In the rows, zero is written as 128.
Turns in one plane each, and the order they were made in; the first pair answered
turn q_190:
[130 141 110 126 115 122 103 147 103 138 103 125 126] |-> [134 147 116 127 115 123  95 151 111 127 105 129 122]
[137 112 159 127 147 121 140 136 140 128 158 124 157] |-> [134  95 136 120 151 113 151 130 126 134 143 110 141]
[124 120 154 130 138 141 126 127 148 125 132 131 123] |-> [128 116 152 128 136 134 131 124 142 137 145 135 140]
[114 115 164 106 123 140 143 126 146 137 139 108 167] |-> [113  99 143  99 123 131 156 121 135 144 127  98 156]
turn q_31:
[124 117 108 139 124 129 134 120  97 136 132 128 117] |-> [120 126 111 129 121 139 123 116 104 131 125 123 110]
[116 110 125 140 166 129 134 115 159 108  98 103  70] |-> [120  98 130 167 179 111 160 122 140 126 113 121  87]
[110 135 163 135 146 128 123 133 149  92 153 149 124] |-> [113 122 157 146 151 114 138 133 131 115 161 158 144]
turn q_682:
[124 120 105 156 119 108 136 144 101 153 113 137  84] |-> [130  98 133 150 143  96 148 150 113 158 155 125 124]
[110 121 130 142 143 122 144 133 140 135 113 121  87] |-> [113 111 126 147 144 117 151 131 131 147 118 120  97]
[121  90 129 136 152 109 161 109 127 141 101  84  69] |-> [121  84 132 139 152 107 165 108 122 144 110  84  81]
[136 143 102 151 104 143 145 119 103 151 101 148  97] |-> [144 111 125 150 128 120 167 127 107 172 150 135 151]
turn q_383:
[109 105 135 159 150 130 135 140 147 117  97 119  88] |-> [115 115 133 178 148 123 144 142 130 128  94 138  95]
[116 152 107 151 109 116 125 134 125 100  86 125  44] |-> [130 164 106 183 101 111 139 140 103 124  92 156  70]
[140 114 108 122 123 104 142 122  87 182 163 130 162] |-> [137 112 118 105 126 105 132 120 107 168 174 111 169]
[138 136  59  99  91 104 102 120  71 165 129 136 159] |-> [142 136  71  90  91 105  93 120  83 165 145 132 174]
Pairs:
(two turns a pair)
[120  90 136 107 171 126 136 138 156 111 132  83 103] |-> [123 125  94 143 145 123 143 135 115 126  82 131  66] => q_682 then q_383
[110  92 158 163 150 111 156 126 123 133 178 135 174] |-> [ 89  79 161 126 158 122 140 122 145 102 170  88 139] => q_383 then q_383
[126 184 141 168  94 131 128 147 120 128 112 173 138] |-> [129 145 117 142  99 110 148 132  93 167 140 151 182] => q_383 then q_190
[107 134 122 152 141 144 151 134 124 126 104 139  68] |-> [121 136 106 160 124 127 160 125  97 163 122 156 113] => q_383 then q_31
[119 104 162 130 142 142 117 139 154 129 159 132 159] |-> [112  75 125 118 139 130 134 125 126 153 151 117 153] => q_31 then q_190
[134 161 136 111 140 145  96 144 167 120 136 129 105] |-> [135 127 105  97 135 116 122 131 126 168 158 125 152] => q_190 then q_190
[128 128 100  98 102 139 109  98 144 111 113 107 100] |-> [137 140  90 134  96 132 125 101 116 132 101 142 101] => q_383 then q_383
[128 120 117 168 157 110 167 141 114 115 113 139  93] |-> [130  91 134 130 166 107 165 138 131 122 162 109 147] => q_31 then q_682
[133 155  97 114 103 136 107 107 109 151 125 145 132] |-> [128 121  87 104 132 118 132 104 101 156 119 121 117] => q_682 then q_190
[146  89 138 144 148  94 173 131 110 155 141 198 163] |-> [134  51 113 109 163  88 178 117 108 149 125 151 129] => q_383 then q_190
[140 135 133 166 126 117 140 141 106 163 154 183 158] |-> [131 117 161 111 138 129 112 132 156 133 187 127 177] => q_383 then q_383
[120  83  94  92 130 133 131 103 120 121  92  73  87] |-> [124  99  92 124 130 130 149 106 109 123  72  98  64] => q_383 then q_31
[137 126 116 177 122 109 139 130 104 144 102 151 108] |-> [140  94 134 145 132  99 145 129 116 159 153 127 166] => q_31 then q_682
[125 104 179 138 157 123 148 153 173 119 150 117 139] |-> [131 146 181 139 120 140 121 151 174 124 152 150 159] => q_682 then q_190
[131 113 110 171 147 118 149 131 110 116  78 130  56] |-> [146 144 135 202 143 122 146 146 113 125  90 174  90] => q_383 then q_190
[135 137 118 127 134 140 127 121 131 116  88 128  90] |-> [148 152 150 161 138 136 131 137 138 123 124 155 135] => q_190 then q_31
[120  85 109 155 147 109 160 139 100 119  94  97  61] |-> [120  99 157 173 161 121 147 155 141  90 112 100  62] => q_682 then q_190
[128 121 105 110 110 124 120 124 109 144 126 130 134] |-> [128 141 127 115 113 141 108 134 131 117 114 130 112] => q_190 then q_190
[139 123 109 134 116 102 139 116  75 166 118 109 130] |-> [135 133 111  95  94 122 106 111  94 151 120  92 135] => q_383 then q_31
[118 151 193 115 152 162  76 145 146 118 160 109 192] |-> [117 186 186 177 155 167  84 157 134 103 104 149 128] => q_682 then q_31
[123 137 152 151 155 131 113 116 111 112  82 131  82] |-> [137 139 167 175 158 124 123 126 107 125 104 151 111] => q_31 then q_190
[129 136  98 145 130 126 153 136 120 103 116 134  99] |-> [125 126 106 153 143 120 162 137 122 101 127 130 109] => q_682 then q_190
[ 93 125 115 148 109 133 150  97 112 166 119 144 113] |-> [ 95 135 119 141  98 141 143  96 114 167 124 145 125] => q_31 then q_383
[137 138 118 147 113 142 108 141 115 123 119 139 119] |-> [139 121 136 142 134 135 116 143 128 133 145 132 153] => q_682 then q_682
[116  89 148  94 135 117 129 128 159 134 178  93 185] |-> [102  88 144  83 141 130 119 128 172 108 148  69 134] => q_383 then q_190
[129 107  95 148 138 113 158 144  90 151 106 132 118] |-> [129 117  84 126 116 123 143 134  87 161 117 136 139] => q_31 then q_383
[135 153 151 114 138 166 136 160 156 106 113 100 124] |-> [136 145 150 100 133 163 134 157 152 113 133  92 148] => q_190 then q_383
[ 93 165 136 116 110 129 101 145 111 114  91 100 118] |-> [106 134 138 130 130  98 135 146  91 156 129 107 175] => q_682 then q_682
[132 116 165 134 158 129 148 144 146 146 142 120 139] |-> [125 113 162 128 162 136 145 142 150 135 127 108 114] => q_383 then q_383
[140 170 129  76 115 139 103  95 139 137 147 110 180] |-> [141 181  95  94  97 134 111  90 112 152 121 133 159] => q_682 then q_682
[145 169 111 153  91 132 130 128 102 140 115 184 127] |-> [145 143 115 106  85 126 120 119 105 154 157 152 178] => q_682 then q_31
[ 91 190 139 148 149 135  92 103 135 166 147 147 180] |-> [ 73 150  81 130 164 118 120  86 106 167  97 109 112] => q_190 then q_190
[122 155 130 123 115 151  82 135 173  89 104 101 100] |-> [136 127 110 109 100 114 106 122 128 158 160 117 196] => q_190 then q_190
[125 156 126 189 124 133 161 118 101 146  74 165 100] |-> [136 111 155 163 152 112 177 120 107 170 148 133 188] => q_31 then q_682
[110 149 161 106 151 152 115 126 132  79 125  94 113] |-> [113 160 137 142 145 144 135 124  99  95  87 125  84] => q_383 then q_383
[166 145 152 206 171  82 171 145  80 142 131 211 150] |-> [153 131 126 201 186  82 179 137  77 123  85 188  78] => q_190 then q_190
[131 136 147 172 155 114 144 140 133 124 123 143 131] |-> [130 117 105 150 150 105 152 123 108 146 107 126 118] => q_31 then q_190
[134 114 147 121 159 131 135 143 137 125 166 116 144] |-> [131 144 107 132 122 143 125 134 115 120 104 140  88] => q_682 then q_682
[116 117 131 119 139 121 131 126 146  93 110 120  77] |-> [130 129 119 151 132 111 151 130 114 119 108 166  92] => q_383 then q_383
[116 109 110 126 172 124 136 116 165 117  89  84  76] |-> [135 133 100 174 161 108 160 123 122 154  84 145  97] => q_383 then q_383
[129 127 137 127 114 141 134 114 123 173 176 112 194] |-> [104 114 105 127 138 150 140 107 129 131  98  74  68] => q_190 then q_190
[119 142 106 126 127 138 124 142 122 130 168 117 177] |-> [108 132 105 102 134 146 112 137 137 106 156  86 141] => q_383 then q_383
[126 127 107  89  88 144  79 119 145  91 119  98 112] |-> [135 145  88 115  59 138  85 120 112 119 111 139 129] => q_190 then q_682
[114 141 108 119 127 128 117 123 134 105 132 139 109] |-> [120 126 107 125 141 112 136 124 118 129 155 141 144] => q_682 then q_682
[134  90 110 136  78 102 145 131 103 130  99 134 152] |-> [127 100 109 150  81 103 145 132 107 118  82 141 131] => q_190 then q_383
[126 163  95 161 142 115 173 141 102 158 127 154 109] |-> [127 137 141 129 171 113 170 143 144 142 183 114 154] => q_682 then q_383
[138 131  98 138 146 145 133 129  88 125 103 133  85] |-> [153 165 143 150 132 153 110 147 113 122 141 164 139] => q_190 then q_190
[160 110 129 125  69 143 125 107  88 159 202 201 241] |-> [133 118 116  38  39 191  61  86 135  99 170 137 187] => q_31 then q_383
[118 126  83 112 124 113 140 101 118 118  93 101  84] |-> [127 141 100 156 132 108 155 113 112 124  86 134  83] => q_31 then q_383
[124  84 103  83 142 129 132 134 118 149 157  84 134] |-> [118 109 117  96 147 149 116 144 148 105 120  84  76] => q_383 then q_190
[ 85 140  78 133 142 130 152 113 135 145  97 155 114] |-> [ 93 165 103 152 137 143 147 127 152 135 104 178 122] => q_190 then q_383
[112  99 131  97 147 110 150 132  98 108 133  58 124] |-> [111 139 155 120 145 129 135 144 123  73 103  76  87] => q_383 then q_190
[133 159 127 141 113 136 106 125 130 111 107 138 101] |-> [139 158 132 158 119 129 120 131 120 130 117 157 115] => q_383 then q_31
[134 131 121 137  99 104 122 129 108 150 125 157 165] |-> [131 117 109 130 107  99 131 122  94 153 118 147 152] => q_190 then q_383
[106 157 139 100  90 157 106 122 178  89 118 141 153] |-> [123 143 103 135  91 118 150 116 114 153 125 178 189] => q_682 then q_682
[144 126 138 152 162 130 129 147 164 123 128 108 122] |-> [146 131 121 170 158 122 143 144 139 140 116 124 119] => q_682 then q_31
[111 102  88 132 158 100 138 151 121 150  82 145 103] |-> [112  84 131 108 181 108 123 157 168 123 120 110 122] => q_682 then q_682
[112 148 130 112 143 159  70 120 130  90 144  77  96] |-> [125 134 127 107 132 139  81 112 104 138 190  92 176] => q_190 then q_190
[119 120 110 119 123 130 128 130 119 112  98 113  80] |-> [132 100 116 145 141 106 159 137  94 150 133 134 133] => q_383 then q_682
[119  92 121 127 130 136 174 111 147 114 124  82 162] |-> [119 119 145 136 129 155 156 116 171  87 121  86 146] => q_190 then q_190
[127  83 155 108 189 125 146 123 163  82 163  72 111] |-> [139  88 166 112 177 123 142 127 162  94 192  89 156] => q_190 then q_190
[125 118  84 115 134 117 141 124  98 115 121  88  87] |-> [128 129  79 122 126 119 139 123  91 121 112 106  81] => q_383 then q_31
[106  98 150 134 148 118 151 177 130 130 182 114 147] |-> [ 93 100 137 112 144 135 130 174 144  98 149  90  91] => q_190 then q_682
[160 147  91  99  92 138 115  97  79 152 154 156 147] |-> [151 163 102  86  82 159  92  98 105 124 145 144 129] => q_31 then q_190
[140  85 116 105 141 116 156  83 113 144 160 102 180] |-> [128  88  97 122 151 115 168  82 101 131 103  98  99] => q_190 then q_383
[118 150 120 118 113 145  99 126 171 117 120 119 105] |-> [127 164 127 132 104 142 102 133 165 131 133 146 137] => q_383 then q_190
[135 102 108 151 143 109 127 122  97 153 130 153 146] |-> [131  92 129 127 147 113 111 123 120 143 157 133 172] => q_383 then q_383
